[[135 134 126 112 144 131 139 133 123 125 139 149 120 125 118 134]
 [129 139 131 115 148 135 135 132 132 127 134 151 115 127 118 133]
 [132 133 152 116 103 121 111 119 131 126 139 138 134 130 148 118]
 [134 140 123 138 149 128 131 135 129 110 137 128 117 141 143 126]]
:
[[134 140 123 138 149 128 131 135 129 110 137 128 117 141 143 126]
 [135 134 126 112 144 131 139 133 123 125 139 149 120 125 118 134]
 [129 139 131 115 148 135 135 132 132 127 134 151 115 127 118 133]
 [132 133 152 116 103 121 111 119 131 126 139 138 134 130 148 118]]

[[136 137 129 123 136 136 113 142]
 [139 138 128 122 138 134 110 152]
 [125 124 121 143 135 120 153 104]
 [114 114 118 132 130 117 118 133]
 [126 122 116 140 150 118 122 138]]
:
[[126 122 116 140 150 118 122 138]
 [114 114 118 132 130 117 118 133]
 [125 124 121 143 135 120 153 104]
 [139 138 128 122 138 134 110 152]
 [136 137 129 123 136 136 113 142]]

[[124 117 114 150 135 109 144 136]
 [108 141 106 141 151 116 142 133]]
:
[[108 141 106 141 151 116 142 133]
 [124 117 114 150 135 109 144 136]]

[[141 139 124 113 118 137 144 108 119 111]
 [122 136 143 114 127 145 114 143 114 122]
 [121 128 132 129 132 129 122 137 127 130]
 [107 138 113 133 150 119 139 130 125 114]
 [111 139 130 120 139 136 124 139 117 116]
 [118 129 109 139 144 112 144 120 134 121]
 [149 130 136 113 108 141 131 116 122 124]
 [129 132 115 130 132 122 144 115 129 119]]
:
[[118 129 109 139 144 112 144 120 134 121]
 [107 138 113 133 150 119 139 130 125 114]
 [129 132 115 130 132 122 144 115 129 119]
 [141 139 124 113 118 137 144 108 119 111]
 [111 139 130 120 139 136 124 139 117 116]
 [121 128 132 129 132 129 122 137 127 130]
 [149 130 136 113 108 141 131 116 122 124]
 [122 136 143 114 127 145 114 143 114 122]]

[[133 155  98 116 134 139 124 118 108 139 126 156 142 142]
 [128 131 119 145 138 132 111 133 121 150 139 130 133 133]
 [136 151 125 130 112 150 113 146 114 138 142 141 146 119]
 [128 100 118 123 111 129 130 131 121 105 128 122 130 102]
 [148 131  99 138 137 135 113 142 138 126 124 130 123 116]]
:
[[133 155  98 116 134 139 124 118 108 139 126 156 142 142]
 [148 131  99 138 137 135 113 142 138 126 124 130 123 116]
 [128 100 118 123 111 129 130 131 121 105 128 122 130 102]
 [128 131 119 145 138 132 111 133 121 150 139 130 133 133]
 [136 151 125 130 112 150 113 146 114 138 142 141 146 119]]

[[115 118 139 129]
 [105 139 120 132]]
:
[[105 139 120 132]
 [115 118 139 129]]

[[134 123 132 132 123 132 128 135 125 127 123 130]
 [131 134 148 127 127 129 125 131 139 127 106 127]
 [135 123 121 127 129 130 128 124 134 117 132 128]]
:
[[135 123 121 127 129 130 128 124 134 117 132 128]
 [134 123 132 132 123 132 128 135 125 127 123 130]
 [131 134 148 127 127 129 125 131 139 127 106 127]]

[[128 128 127 128 128 129]
 [127 124 134 127 127 123]
 [155 104 104 152 128 138]
 [128 128 128 128 128 128]]
:
[[155 104 104 152 128 138]
 [128 128 127 128 128 129]
 [128 128 128 128 128 128]
 [127 124 134 127 127 123]]

[[145 130 116 139 118 152 107 107 146 111 147 108 133]
 [125 121 134 145 147 120 146 134 116 121 136 134 106]
 [126 111 120 148 140 119 140 130 116  99 148 128 110]]
:
[[145 130 116 139 118 152 107 107 146 111 147 108 133]
 [126 111 120 148 140 119 140 130 116  99 148 128 110]
 [125 121 134 145 147 120 146 134 116 121 136 134 106]]
